rotation ticks, each row followed by its count of ticks:
The counts run from 0 to 417.
[116 125 153 124 124 141 133 145 104 127  99 110 114  94 121 155 138 131
 155 145  64 127 145 103 171 144 125 114 103 106 107 125 115 111 137  93
  99 111 187 176 143 154 106 216 143 110 132 147 179 168 129 130 105 150
 125 130 116 127] | 85
[ 90 108 193 140 126 140  91 126  79 128 125 104 148 114 124 131 142 119
 164 145  99 120 138 170 152 103 115 145  87 120 102 141  93 153 156 126
 121 110 156 187  71 159 108 168 118  74 112 137 164 134 117 120 115 153
 142 127 103 134] | 326
[104 122 191 155 126 133  85 131  83 114 114  90 159  84 113 108 175 122
 167 160 140 110 171 149 148 134  82 102 116 120 122 140 102 111 126 165
 125 135 143 127 124 135 122 144 112  90 137 115 154 125  80 136  82 139
 115 121 101 126] | 41
[ 84 133 145 117 133 142 148 144 126 142 106 148 126 106 105 138 119 129
 162 126 140  83 115 152 122 101 133 187 139 123 131 128 171 164 139 163
 136 132 161 178 131 141 154 145 162 123 106 176 125 128 187  63  93  96
 127 167 180 116] | 306
[103 147 149 120 111 109 145 152 153 118 135  84 125 118  76 101 125 141
 136 113 150 118 198 172 120 149 119 151 114 122 169 131 167 135 126 148
 105 142 133 155 117  99 138 126 155 159 114 124 142 119  98 101  65  79
 103 150 166 105] | 100
[135  82 170 180 109 134 135 136 110 160 140 103 113 115 118 109 129 159
 100 157 117 125 153 116 137 139 131 132 162 119 135 147  72 110 167 115
  95 165 149 135 117  91 150 171 153 103 168 138 180 169 115 169  87 181
 112 145 111 155] | 191
[138  86 147 117  90 164 103 129 100 145 137  40 128  91 102 108 122 167
 142 156 153 195 169 182 141 133 136 120 135 132 133 145 127 119 119 147
 127 149 172 134  79 145 116 117  96 107 109 144 122 153  83 133  73 132
 107 124 154 133] | 347
[ 98 118 178 129 113 153 114 133 125 144 116 115  99  89  98 124 121 149
 174 141 151 111 123 137 141 107 117 173 130 130 111 160 132 166 159 182
 130 116 136 190 126 144 125 124 117  96  98 174 138 152 141  91  67  94
 150 181 169 143] | 95
[ 80 144 195 174 162  91 149 134 115 133 154 142 156 106  89 106 168  95
 132 160 124  97 156 164 123  94 105 137 101 122 139 132 104 156 148  97
 119 128 124 142 128 106 149 152 146 119 135 109 165  97 137 114  91 153
  97 128 104 128] | 148
[121  91 114  76 114 174 146 127 119 169  96 103 122  83  82 128 146 141
 120 173 150 138 139 147 171 134 149 104 184 150 152 159 130 103 120 151
 146 134 159  98 114 162 130 147 132 140 148 161  94 135 118 128  92 110
 126 142 141 122] | 32
[120 102 141 130 162 110 131 143 124 131 132 131 112  86  22 118 140 105
 110 162 158 158 166 158 162  91 141 108 145 163 147 162 140 144 108 111
 119 128 145 138 172 136 145 126 105 119 117 126 119 123 126 109  69 102
 113 131 100  91] | 104
[138  99 111 145 128 108 157 140 136 134 167  95  83 129  91 104  92 142
 101 100 124 174 195 153 107 136 158 162 137 132 144 132 178 139 123 123
  85 146 171 175 147  94 155 126 133 135 119 144 148 158 131 109  68 127
  92 128 159 113] | 341
[ 78 144 144 129 152 132 156 136 111 121  96 148 172  54  91 135 171 109
 185 162 139 108 137 144 136  95 113 119 127 126 133 138 160 144 108 138
 159 132 157 138 143 152 137 161 135 122 106 138 122 100 139  73  80 121
 102 137 139 103] | 279
[114 113 125 103 118 142 156 137 117 138 120 103  98 155 131 139  95 152
 137 114  79 127 147 136 157 127 162 163 117 108 138 123 142 133 154  98
 102 131 174 191  95 146 128 195 177 129 140 159 159 156 161 110 113 127
 126 160 174 141] | 370
[ 97  95 124  97 111 144 174 120 111 147 139  88 150 107  90 131 110 140
 146 130 113 157 161 195 139 120 159 144 124 127 184 157 137 113 144 117
 130 126 135 165  62 130  86 131 148 127 135 130 150 118 114 101  90 128
 116 154 204 140] | 138
[104 154 146 134  95 173 171 153 123 159 118 112 127 101 151 137 144 163
 151 169  97  87 119 132 107 155 127 166 144 115 115 108 151 130 145 136
 108 147 189 129 101 127 147 174 187 137 126 159 160 125 153  96  94 174
 101 134 176 134] | 91
[120  97 106 119 145 136 187 122 116 127 127 130 123  95  86 145 113 132
 165 152 122 166 156 124 160 119 164 133 151 116 160 146 154 129 119  90
 137 138 158 165 133 133 124 178 146 139 124 160 144 157 165 101  67 126
 114 170 183 118] | 343
[113 143 155 151  88 126 119 164 114 159 157  88 105 105 126 109 132 164
 127 136 143 125 133 162  85 154 115 189 136 146  97 116 158 155 153 164
  91 155 180 134 121  97 162 112 156 111 100 149 140 137 122 107  97 149
  91 118 154 130] | 303
[122 117 176 156 129 118 152 143 109 128 141 120 111 113 101 151 113 117
 132 164  78 131 165 110 185 128 138 102 107 113 123 125 102 107 132  63
  97 114 174 173 133 135 110 197 149 115 139 120 180 146 127 146  92 171
 120 137 110 136] | 84
[113 139 186 174 108 106 122 164 147 159 126 116  90 142  83  99 136 154
  96 143 149  62 154 141 113 143 108 160 146 139 120 134 114 151 154 171
  73 147 133 127 160 102 177 127 165 129 145 132 144 131 135 155  89 128
 109 148 100 140] | 228
[ 70 167 151 112 130 114 128 151 126 135 104 135  98 142 113 144 137 125
 140  99  89  51 145 150 134 134 116 165 105 121 122 118 161 144 159 156
  91 118 152 185 137 130 139 169 176 144 122 162 176 120 141  98 122  99
 121 134 144 119] | 333
[ 98  81  98 123 140 104 155 131  76 146 145  89 144 115 112 101 127 122
  84 121 104 178 187 196 107 110 145 129 139 135 171 152 146 114 122 101
 113 162 159 123  87 107 152 137 150 112 151 147 154 138 113 130 116 159
  93  92 104 125] | 109
[122 123 151 112 121 133 108 136 134 113 100  77 120 105  56 120 142 140
 141 138 166 125 210 138 167 154 115  93 129 124 175 146 135 115 106 147
 131 141 132 143 147 137 137 154 104 160 134 122 112 128  80 134  48  75
 108 132 125 102] | 208
[113 128 124 109 112 130 155 177 135 167 143 110  90 156  94 134 105 141
  96 134  87 112 151 155 148 125 161 149 123 136 117  98 160 163 132  87
  70 130 186 144 139 146 163 182 177 134 128 139 131 118 155 109 140 143
  99 108  94 114] | 157
[108 132 130  84  93 167 136 150 114 151  88  84 105  91 128 128 128 172
 130 147 127 110 144 138 106 187 121 144 156 133 121 137 160  78 148 183
 123 138 171 123 110 128 106 131 149 127 126 157 155 161  91 117  77 123
 117 140 186 141] | 376
[110 106 116  89 123 153 170 142 106 157 108 123  85 126 112 151 101 150
 128 138  67 123 121 136 155 113 161 166 150 137 116 146 152 133 152 114
 106 115 173 184 109 160 119 177 162 118 122 184 153 166 180 110 123 131
 140 157 153 134] | 371
[ 60 131 129  95 153 124 149 132 112 131  99 148 140 110  66 134 161  98
 137 142 126  78 146 167 174  81 141 112 135 137 162 134 139 163 129 121
 140 112 131 142 133 161 141 177 152 145 151 148 118  87 161  89 124  93
 123 134  82 113] | 75
[132 104 100  76  95 170 154 156 113 167 107  61 118 106  96 123 131 180
 108 166 149 167 159 155 139 158 149 115 182 150 145 128 169 111 108 135
 123 155 178  91 118 156 155 140 128 136 136 153 100 139 114 126 103 122
 100 109 134 114] | 135
[ 92 129 182 179 138  97 125 130 113 133 123 115 156 118  98  86 165 119
 126 144 152  68 173 165 124 111  97 130 128 125 170 144  90 133 150 160
 113 154  99 125 125  94 155 143 139 136 178 118 159 109 113 138  89 136
  99 141  88 133] | 358
[ 89 139 151 110 159 129  69 142  87 115  94 120 120 106 112 133 176 116
 131 131 104  92 148 142 143 105  97 119 115 123 105 123 145 150 120 155
 114 138 178 146 159 155 158 168 118  92 119 160 138 135 128 117 139 123
 106  93  45 101] | 151
[101  89 174 115  96 146  73 145  68 154 128  71 134 126 134 121 140 140
 118 151 114 133 142 181 147 118 118 130 112 137 103 143  97 134 144 146
  94 125 158 142  69 154 112 134 115  73 120 132 149 144  91 151 132 164
 121 102  75 149] | 115
[106 101 100  87 155 131 103 132  72 127  91 100 127  85  94 143 146 125
  95 142 107 170 175 153 157 121 132  77 148 140 135 160 148  78 107 127
 113 127 175 111 128 148 119 143 107 113 128 139 125 152  95 139 110 131
 109  78  72  94] | 318
[131 114 159 119 129 130 114 147 151 132 121  99 103 100  24 115 143 132
 126 165 184 137 178 151 176 128 127 100 129 155 147 149 119 140 108 143
 116 127 131 132 168 153 137 122 106 142 108 117 103 108  96 125  48  84
 118 150 105 106] | 207
